Which row each row swaps with, under one turn or mirror:
The rows were stretched afterwards, more along some directions than others.
gerib:  1.490  2.618 -1.114  0.019  0.429 -0.322 -0.148  1.414 -1.033 -0.159 -0.147  0.915 -0.206  0.466 -1.532  0.152 -0.144  0.224  0.824  1.056  1.319
Biki:  0.393  0.712  1.540  1.857  0.635  0.188  2.768  0.737  0.492 -0.480 -0.009  1.508  0.799 -0.376 -1.318  1.044  0.356 -0.755  2.298 -0.088  0.180
dosu:  1.869 -0.073  0.912  0.234  0.922 -1.829  1.628  0.977 -0.018 -1.646  0.397  0.151  0.485  1.586  0.076 -0.348  2.678  0.840 -0.460  1.703  0.070
Meb:  1.435  0.716 -0.334  1.314 -0.972  0.524  0.697  1.006 -0.729  0.634 -0.620  1.582 -0.411 -0.411 -0.798 -0.436 -1.270 -0.310  1.097 -1.881  0.300
kupag: -0.198 -0.362 -0.607 -0.425  1.301  0.371 -1.601 -0.562 -1.956 -0.147  0.146 -0.261 -0.647  0.684  1.061  0.754  2.312  0.114 -1.248 -0.147  0.023
Bala:  2.825  1.135  0.157  1.265  1.120 -1.934  0.736  1.136 -1.428  0.920  1.191 -0.123 -0.561  0.195 -0.037  0.687  1.220  0.560 -1.396  1.568  0.294
Vipo: -0.857  0.713  0.490  0.210  2.890  0.709 -0.816  0.522 -0.250  0.432 -1.100  0.072  0.732 -0.390 -0.597 -0.935  0.811 -0.205 -1.240  0.160 -0.219
Kover:  2.126  1.165 -0.439  0.592  2.491  0.709  2.716  1.400 -1.086 -2.375 -1.092  1.221  0.789  0.633 -1.271  0.040  0.876  0.312  1.294  0.084 -0.842
fono:  1.334  1.719 -0.463 -0.130  0.103 -1.587 -0.484  2.004  0.548 -0.131 -0.669  0.166  1.097  0.456 -0.214  0.171  1.232  1.585 -0.830 -0.042  2.576
Lil:  0.150  0.021 -1.646  0.031  3.043  2.225  1.240 -0.405  0.177 -2.581 -1.571  0.532  0.830  0.577 -1.420 -0.874  1.267  1.461  1.509 -1.334 -1.564
tifum:  0.723  1.903 -1.183  0.182  2.248 -0.952  0.746  0.904 -0.370 -0.199 -0.479 -0.157 -0.062 -0.190 -2.003  0.092  3.031  0.916 -0.039  0.400 -0.908
Faf:  1.238  0.225  0.372  0.576 -1.329 -0.321  3.215  0.544  0.546 -1.483 -0.907  0.185  0.856 -1.025 -0.529  0.804  0.452 -0.795  2.415 -0.057  0.209
fub: -0.879 -0.542 -1.375 -0.623  0.551  0.702 -1.664 -0.405 -0.500 -1.562 -0.813 -0.683  0.610  0.587  0.178 -0.603  1.879 -0.101 -0.836  0.384 -0.207
Nefo:  2.252  0.148 -0.120  0.713  1.293 -0.347  0.360  0.330 -0.327 -0.478  0.404 -0.212 -0.158  1.237  0.841 -0.830  0.803  1.971 -0.518 -0.105  0.537
vos: -0.102 -0.355  1.367 -0.255 -1.590 -0.434 -0.043  0.717  0.184  1.683  0.420  0.821  0.019  0.027  0.308 -0.660 -1.907 -0.259 -0.061 -0.854  0.581
Mes: -0.853 -0.214 -1.522 -1.357  0.601  0.583 -1.922 -0.583 -0.541 -1.647 -0.659 -0.819  0.520  0.495  0.613 -0.574  2.087 -0.094 -1.100  0.842  0.266
Lezu:  1.015  1.248  1.816  1.697 -0.300 -1.213  3.180  1.490  0.722 -0.498  0.337  0.759  1.024 -0.237 -1.109  1.422  0.372 -1.126  1.893  0.271  1.284
Rul:  0.085 -0.887  1.277  0.166 -0.935  0.260  0.753  0.217 -0.151  0.693  0.885  1.421  0.202 -0.241  0.602 -1.199 -2.193 -0.105  0.060 -0.463 -0.156
kaz: -0.660 -0.439 -1.167 -0.525  1.240  1.079 -1.193 -0.207 -2.013 -0.632 -0.301 -0.063 -0.151  0.873  0.960  1.272  1.878  1.003 -0.866 -0.812  0.101
devek:  2.732  1.874 -0.007  0.049  0.540 -0.727  0.753  2.990 -1.779 -0.187 -0.081  1.004 -0.098  1.586  0.203  0.585 -0.114  0.931 -0.432  1.076  2.649
gokub:  1.769  0.619  0.468  0.337  1.493 -0.721  2.943  1.388 -0.023 -1.705  0.478  1.258  0.956  0.634 -1.219 -1.484  0.247  1.202  0.437  1.678 -1.270
lem:  1.583  1.514  1.491  1.510 -0.453 -1.297  2.218  2.124  0.503 -0.021  0.809  0.143  0.823  0.721 -1.511  1.303  0.692 -1.110  1.573  0.450  0.970
bobi:  0.931 -0.128 -1.381  0.455  2.038  1.736  1.185 -0.153  0.565 -1.775 -0.844  0.115  0.912  1.126 -0.439 -1.387  0.708  2.191  1.452 -1.981 -0.958
rimiv:  1.872  0.639  0.833  0.308  1.535 -1.429  2.394  1.444  0.066 -1.677 -0.134  0.788  0.869  1.312 -0.940 -0.882  1.593  1.358 -0.100  1.859 -0.700
Mez:  2.094  1.076 -0.456 -0.375  0.306 -0.657  0.863  2.079 -2.227 -0.759 -0.060  0.310  0.443  1.495  1.540  0.657  0.840  1.670 -0.470  1.193  2.673
komuv:  1.565  1.930 -0.568  0.602  2.278 -1.659  1.042  0.728 -0.598  0.104 -0.173 -0.124 -0.079 -0.712 -1.778  0.095  3.118 -0.153 -0.367  1.283 -1.201
pid:  0.909 -0.022  0.228 -0.124  1.351 -0.786 -0.738  0.362 -1.280 -0.112  0.331 -0.059 -0.729  1.439  0.786  0.434  3.148  0.699 -1.257  0.535  0.303
zevot:  1.112  1.126 -0.664  1.016  2.631  0.996  2.296  1.278 -0.833 -2.304 -1.601  1.302  1.068  0.733 -1.718  0.558  0.957  0.071  1.011  0.025 -0.986
meki:  1.444  0.717 -0.071  0.479 -0.321 -1.148  2.892  1.098  1.714  0.089  0.593 -0.044  0.859 -0.398 -1.930  0.264 -0.214 -0.905  1.742  0.366 -1.003
Vam:  1.241  0.612  0.724  0.779 -0.587 -1.338  4.036  0.920  0.392 -1.117 -0.177 -0.009  1.303 -0.967 -0.485  1.025  1.192 -1.219  2.107  1.166  0.125
vumu:  0.913  0.552  1.529  1.140 -0.078 -1.333  0.957  1.570  0.048 -0.482  0.595 -0.281  1.158  0.404 -0.731  0.920  0.996 -1.683  0.301  1.075  0.410
did:  0.417  0.721  0.578 -0.535 -1.224 -1.129  0.154  1.811  0.445  1.626  0.487  0.120 -0.036  0.395 -0.552 -0.627 -0.825  0.655  0.175 -0.951  1.192
tafe: -1.037  0.801  0.749  0.563  2.609  0.833 -0.593  0.521 -0.325  0.460 -0.821  0.161  0.519 -0.347 -0.700 -0.933  0.916 -0.135 -1.045  0.289 -0.284
tibo:  0.231 -0.104 -1.437 -0.154  0.622 -0.064  2.461  0.265  0.352 -1.816 -0.096 -0.499  1.062 -0.034 -0.552  2.154  1.443  1.354  0.960 -0.224 -0.540
sezu:  3.042  2.464 -1.047 -0.365 -0.329 -1.438 -0.381  1.548 -1.179 -0.185  0.522  0.401 -0.309  0.716 -0.440 -0.592  0.810  0.896  0.545  1.067  2.210
Duger:  0.757  0.671 -0.822  0.535 -0.533 -0.543  2.088  1.343  1.548 -0.051  0.607 -0.241  0.393  0.414 -1.951  0.385 -0.445  0.069  1.661 -0.307 -0.503
nisa:  1.865  0.925 -0.395  1.350 -0.060 -0.255  0.147  1.156  0.240  1.677  1.017  0.388 -0.479  0.657 -1.587 -1.363 -1.029 -1.182  0.701 -0.374 -0.682
voso:  2.574  1.486  0.213  0.204  0.871 -0.423  1.198  2.509 -1.772 -0.586 -0.603  1.005  0.118  1.247  0.428  0.677  0.335  1.153 -0.392  1.272  2.227
ripid:  1.351  1.394 -0.042  0.414  1.854 -0.150  1.820  1.272 -0.304 -1.388 -0.111  1.349  0.277  0.505 -1.763 -1.470 -0.013  1.116  0.536  1.524 -1.137
Fizu:  0.039  0.677  1.097  1.672  1.170  0.822  1.471 -0.548 -0.018 -0.651 -0.803  1.411  0.444 -0.822 -0.718  0.491  0.169 -0.493  1.606 -0.219  0.032
totu:  1.028  0.933 -0.419  0.977 -0.295  0.701 -0.325  0.522 -1.013  0.867 -1.058  1.049 -0.235 -0.625 -0.567 -0.588 -1.256 -0.632  0.520 -1.873  0.323
diz:  0.998  0.678  0.457  0.874 -0.278 -0.843  1.736  0.674  1.686  0.995  0.576 -0.101  0.100 -0.696 -2.119 -1.017 -1.135 -1.367  1.666 -0.351 -1.053
siv:  1.330  0.297  0.460  1.059 -1.173 -0.461  3.578  0.533  0.932 -1.760 -0.842  0.310  0.962 -0.949 -0.788  0.541  0.702 -0.487  2.728 -0.553  0.119
rize:  2.852  2.614 -0.840 -0.259 -0.947 -2.057  0.297  2.550 -0.856 -0.546  0.510  0.198  0.184  1.384 -0.176  0.357  0.741  1.372  0.173  0.845  3.553
lugeg: -0.515 -0.339 -1.757 -0.438  1.608  0.781  0.713 -0.082 -1.130 -1.554 -0.312 -0.292  0.637  0.240 -0.005  1.850  2.076  1.402  0.067 -0.715 -0.724
batug: -0.846  0.475  0.962  0.329  2.665  0.447  0.461  0.138 -0.282  0.093 -0.669 -0.354  0.717 -0.747 -0.477 -0.377  1.384 -1.224 -0.282  0.815 -0.679
vir:  0.074 -0.244 -0.131 -0.209  1.443 -0.396 -1.115 -0.052 -1.597 -0.531  0.014 -0.170 -0.320  1.083  0.922  0.846  3.157  0.463 -1.367  0.259  0.121
mavab:  1.160 -0.282 -1.016  0.340  1.389  0.821 -0.064  0.689 -0.365 -1.458 -0.297  0.449  0.094  2.354  0.378 -0.821  0.508  2.990 -0.302 -0.689  0.673
tilag: -0.962 -0.331 -1.531 -0.291  1.335  1.004 -0.622 -0.264 -1.464 -0.947 -0.294  0.067 -0.141  0.618  0.315  1.553  2.113  1.043 -0.508 -0.926 -0.149
Pog:  2.252 -0.087 -0.081  0.909  0.771  0.080  0.325  0.840 -0.962 -0.305  0.417  0.313  0.049  1.709  0.901 -0.662  0.316  2.449 -0.508 -0.365  0.648
Bibu: -0.233 -0.174 -1.719 -1.508  0.799  0.556 -1.063  0.337 -1.374 -2.048 -1.050 -0.882  0.445  1.257  1.576 -0.659  2.476  1.857 -1.119  0.961  1.837
Sufet:  0.689  1.918 -0.769 -0.254  1.308 -1.543  0.042  1.264 -0.308  0.590 -0.206 -0.366 -0.160 -0.125 -1.649  0.057  2.625  0.586 -0.266  0.180 -0.296
maz: -0.878  0.010  0.882 -0.156  1.213  0.097  1.018  0.310 -0.145 -0.247 -0.479 -0.638  0.672 -0.765  0.011 -0.269  1.261 -1.607  0.042  1.333  0.124
Mut:  0.878  1.472 -0.857 -0.610  0.474 -1.285  0.254  1.084  0.101  0.394 -0.034 -0.630 -0.386  0.195 -1.393 -0.224  2.480  0.948  0.431 -0.328 -0.235
mepap: -0.470  0.011 -2.155 -1.120  0.438  0.464 -1.974  0.017 -1.060 -1.415 -0.865 -0.689  0.236  1.074  0.841 -0.461  2.299  1.276 -1.121  0.493  1.094
zufem:  1.139  0.618 -0.316  1.358  0.326  0.652 -1.231  0.371 -0.811  1.908  0.272  0.925 -1.199  0.035 -1.358 -1.628 -1.112 -1.033  0.095 -0.948 -0.483
Tunu:  2.180  1.348 -0.357  1.100  2.004 -1.906  0.547  0.706 -1.492  0.705  0.704 -0.019 -0.464 -0.521 -0.796  0.472  2.505 -0.080 -1.318  1.547 -0.748
Ket:  1.703  2.002 -0.768  0.482  2.527 -1.520  0.383  0.617 -1.232  0.175  0.196 -0.304 -0.518 -0.536 -1.421 -0.043  2.973  0.063 -0.747  1.162 -0.914
mubi: -0.748 -0.823  0.977  0.262 -0.260  1.194  0.176 -0.705 -0.017  0.130 -0.037  1.541 -0.078 -0.575  0.468 -0.882 -1.888 -0.279  0.440 -0.787 -0.421
Rede:  2.802  2.238 -0.509 -0.103 -0.854 -2.078 -0.139  1.871  0.268  0.058  0.123  0.012  0.327  0.981  0.037  0.198  1.403  1.453 -0.079  0.079  3.246

Rede is swapped with -> lem
zevot is swapped with -> totu
Tunu is swapped with -> lugeg
fub is swapped with -> Vipo
Mut is swapped with -> pid
Duger is swapped with -> Nefo
batug is swapped with -> mepap
tafe is swapped with -> Mes
mavab is swapped with -> diz
meki is swapped with -> Pog
vos is swapped with -> rimiv
devek is swapped with -> siv
gokub is swapped with -> Rul

Which row each row swaps with, under one turn or mirror:
The rows were stretched afterwards, more along some directions than others.
futo: -1.748  1.281  1.812  0.079  0.770 -0.433 -1.223  0.173  1.712 -1.400  0.077 -0.563 -0.634 -1.913 -0.303  0.020 -0.043 -0.471
sesiv: -0.153  0.797  1.255 -0.718 -1.461  0.741 -0.679  1.562  0.906 -1.258  0.675  0.553 -0.445 -1.504  0.673 -1.097 -1.125 -1.664
Golut: -1.694  1.334  2.584  0.536 -0.169 -0.345 -2.064 -0.197  1.355 -2.750 -0.475  0.803 -0.780 -0.855 -0.081  0.197  0.525 -0.027
Tadu: -0.522 -0.024  1.597 -0.408  1.923 -0.838 -1.402 -0.504 -0.351 -0.070 -1.044 -0.649  0.152 -0.774  1.280 -0.167  1.040  0.525
big:  0.809 -3.178 -0.587  0.746  1.329  0.152  1.508 -0.248 -2.420  2.782 -1.730 -0.598 -0.336  1.430  0.528  1.026  2.122  0.828
semap: -0.630  0.633  0.991  0.091 -0.464 -0.447  0.381  0.396  0.851  0.584 -0.388  0.379 -1.592 -1.990  1.115 -0.775  0.196 -1.553
gav:  0.923 -0.136 -1.174 -0.310 -1.378  1.477 -1.151  0.714  0.182 -1.611 -0.201  1.452  0.054  2.028  0.610  1.730 -1.150  0.285
Tofov:  1.370  0.413  0.783 -0.886 -0.724  0.993 -1.040  0.204  1.579  0.036  0.576  1.569 -0.054 -1.546  1.329 -0.538 -0.218 -0.948
Nof: -1.296  2.057  1.352  0.517  0.264  0.323 -0.676 -0.035  1.902 -2.655  0.275  0.307 -1.682 -1.472 -0.287 -0.871 -0.299 -0.686
giti: -0.200  0.801 -0.158  0.389  0.097 -0.060 -0.139 -0.205  0.145  1.083 -0.597  0.569 -0.907 -1.643  0.546  0.227  0.403 -1.196
tudif:  0.524  1.944  1.504 -1.307 -1.204  0.577 -2.016  0.314  1.953 -1.043  0.596  1.947 -0.103 -1.625  0.720 -0.313 -0.922 -1.792
liv: -0.586 -2.226 -0.708  0.461  1.071  1.085  2.410  0.191 -1.272  1.342 -0.697 -1.382 -0.720  1.291  0.190  0.262  2.285  1.089
lufiz:  0.211  1.024 -0.455 -0.166 -1.097  0.272 -1.402  0.550  0.504 -1.413  0.928  0.857  0.827  1.166 -0.721  1.380 -1.986 -0.087
vid: -0.710  1.337  1.193  0.427 -0.525  0.415 -0.248  0.099  1.208 -0.598 -1.128  1.368 -1.515 -2.019  1.129  0.199 -0.024 -1.348
gov: -0.711 -0.257 -0.425  0.222 -0.226  0.818 -0.413 -0.433  0.726  0.066 -0.028 -0.348 -0.139 -0.733 -0.808  0.887  1.099  1.104
fos: -0.843  1.941  1.759 -0.419 -0.185 -0.112 -1.590  0.320  2.189 -2.506  0.992 -0.873  0.180 -1.554 -1.299 -0.265  0.810  0.429
Dip:  0.041  1.110  0.027  0.712 -0.138  0.128 -0.246  0.151  0.142  0.135 -0.225  0.070 -0.790 -1.445  0.789 -0.276  0.121 -0.265
Vud: -0.163 -2.873 -0.415  0.622  0.864 -0.598  2.392  0.030 -1.289  3.045 -1.096 -0.781 -0.537  0.338  0.035  0.646  1.402  0.171
mifi:  0.023  2.099  1.139 -0.862 -1.274  0.332 -1.074  0.595  2.593 -1.774  1.208  1.549 -0.935 -2.188  0.869 -0.612 -1.869 -2.222
Vus:  0.825  1.068 -0.776 -0.462 -1.203  0.705 -1.232  0.048  0.254 -1.471  1.084  0.640  0.646  2.097 -0.493  1.218 -1.224  0.624
gefit:  0.742 -1.795 -0.751  0.481  1.616  0.510  1.339  0.160 -0.561  1.183 -1.314 -0.834 -1.106  0.596  0.223  0.864  1.702  0.440
rova:  0.464  0.391 -0.002  0.436 -1.005  0.801 -1.017  1.285  0.440 -2.474  0.548  0.715 -0.136  1.421  0.363  0.817 -1.403  0.381
rut:  0.967  0.022 -1.058 -0.712 -1.214  1.404 -1.126  0.430  0.664 -1.774 -0.025  0.885 -0.124  2.149  0.939  1.353 -1.796 -0.076
lativ:  0.066 -0.091  0.243  0.263 -1.027  0.028 -0.799 -0.339  0.408  1.226 -1.016  2.166 -1.378 -1.152  0.227  0.533  0.007 -1.309
Tora: -0.669  0.302  1.620 -1.218  0.246  0.158 -1.903  0.434  2.229 -1.310  0.203  1.238 -0.456 -0.642  2.759 -0.271 -0.171 -1.260
ber: -0.587 -1.620  1.610 -1.285 -1.000  0.566 -1.185  0.189  0.588  0.098 -0.945  1.610  0.473  0.527  1.338  0.470  1.148 -0.532
tavog: -1.543 -0.893  1.747 -0.973 -0.291  0.365 -0.709  0.011  0.024 -0.314 -0.154 -0.329  0.003  0.350  1.975 -0.471  0.827 -1.681
bem:  0.351 -0.659  0.082  0.485  1.621 -0.489  0.272  0.099 -0.618  0.937 -1.482 -0.446 -0.957  0.354  0.988  1.699  0.515 -0.015
dolet:  1.473  0.125  0.504 -0.806  0.312  0.001 -1.508  0.248  1.015 -0.715 -0.066  0.960 -0.110  0.643  1.182  1.571 -1.500 -0.512
sapog:  1.376  0.303 -0.645 -0.762 -0.954  0.779 -1.483  0.090  0.952 -0.759  0.514  0.522  0.609  1.944 -0.212  1.542 -1.137  0.433
lemi: -0.854 -0.222  0.530 -1.512 -0.721  0.363 -1.964 -1.010  1.149  0.574 -0.089  0.990  0.291  0.228  1.383  0.930 -1.055 -1.649
Ved:  0.196 -0.451 -0.919 -1.330 -1.240  1.328 -1.342 -0.493  0.673  0.081  1.134 -0.200  1.137  0.456  0.127  0.665 -0.583  0.148
Pel: -0.941 -1.104  0.178 -1.666 -1.499  0.678 -0.535 -0.730  0.755  1.192 -0.318  0.146  0.267  0.659  1.455  0.597  1.074 -1.170
fefof:  1.014  1.508  0.769 -0.705 -0.312  0.111 -1.381 -0.049  1.760 -0.540  0.869  0.964 -0.501 -1.718  1.046 -0.452 -1.502 -2.169
pul: -1.268  0.125  0.302 -1.328 -1.338  1.756 -0.513 -0.447  0.744 -0.633 -0.243  1.227 -0.648  0.733  2.166 -0.260 -0.671 -2.198
lof:  0.507  0.452 -1.373 -0.514 -1.312  1.382 -1.246 -0.254  0.251 -1.712  1.070  0.731  0.439  2.750 -0.089  1.155 -1.754  0.813
kipav: -1.050 -0.045  0.978  0.532  0.740 -1.280 -0.513  0.734 -0.243 -0.676  0.126 -1.559 -0.175 -0.344 -0.087 -0.535  0.729  0.082
Disa:  0.181 -1.915 -0.578  0.265  0.960  0.268  1.834  0.515 -0.783  1.963 -0.873 -1.847 -0.496  1.030  0.252  0.694  1.888  0.507
gel: -0.498  0.953  0.624 -0.081 -0.334  0.059 -0.227 -0.575  0.432  0.625 -0.946  1.290 -1.059 -1.792  0.599  0.381  0.064 -1.464
Vaviz:  1.199 -2.699 -0.890  0.529  1.350  0.067  1.744  0.362 -1.394  1.691 -1.082 -1.087 -0.747  0.619  0.097  0.518  1.621  0.938
dav:  0.730  1.012  1.143 -1.046 -1.442  0.556 -1.070  0.587  2.211 -1.122  0.777  1.696 -0.311 -2.008  0.955 -0.681 -1.447 -1.330
Gita: -0.187 -2.282 -0.293  0.244  0.538  0.382  2.679  0.430 -1.082  1.902 -0.661 -1.080 -0.722  0.918  0.397  0.204  2.303  0.633

Pel is swapped with -> fos
pul is swapped with -> Nof
lof is swapped with -> liv
fefof is swapped with -> vid
rova is swapped with -> big
kipav is swapped with -> ber
Vaviz is swapped with -> gav
Tofov is swapped with -> Dip

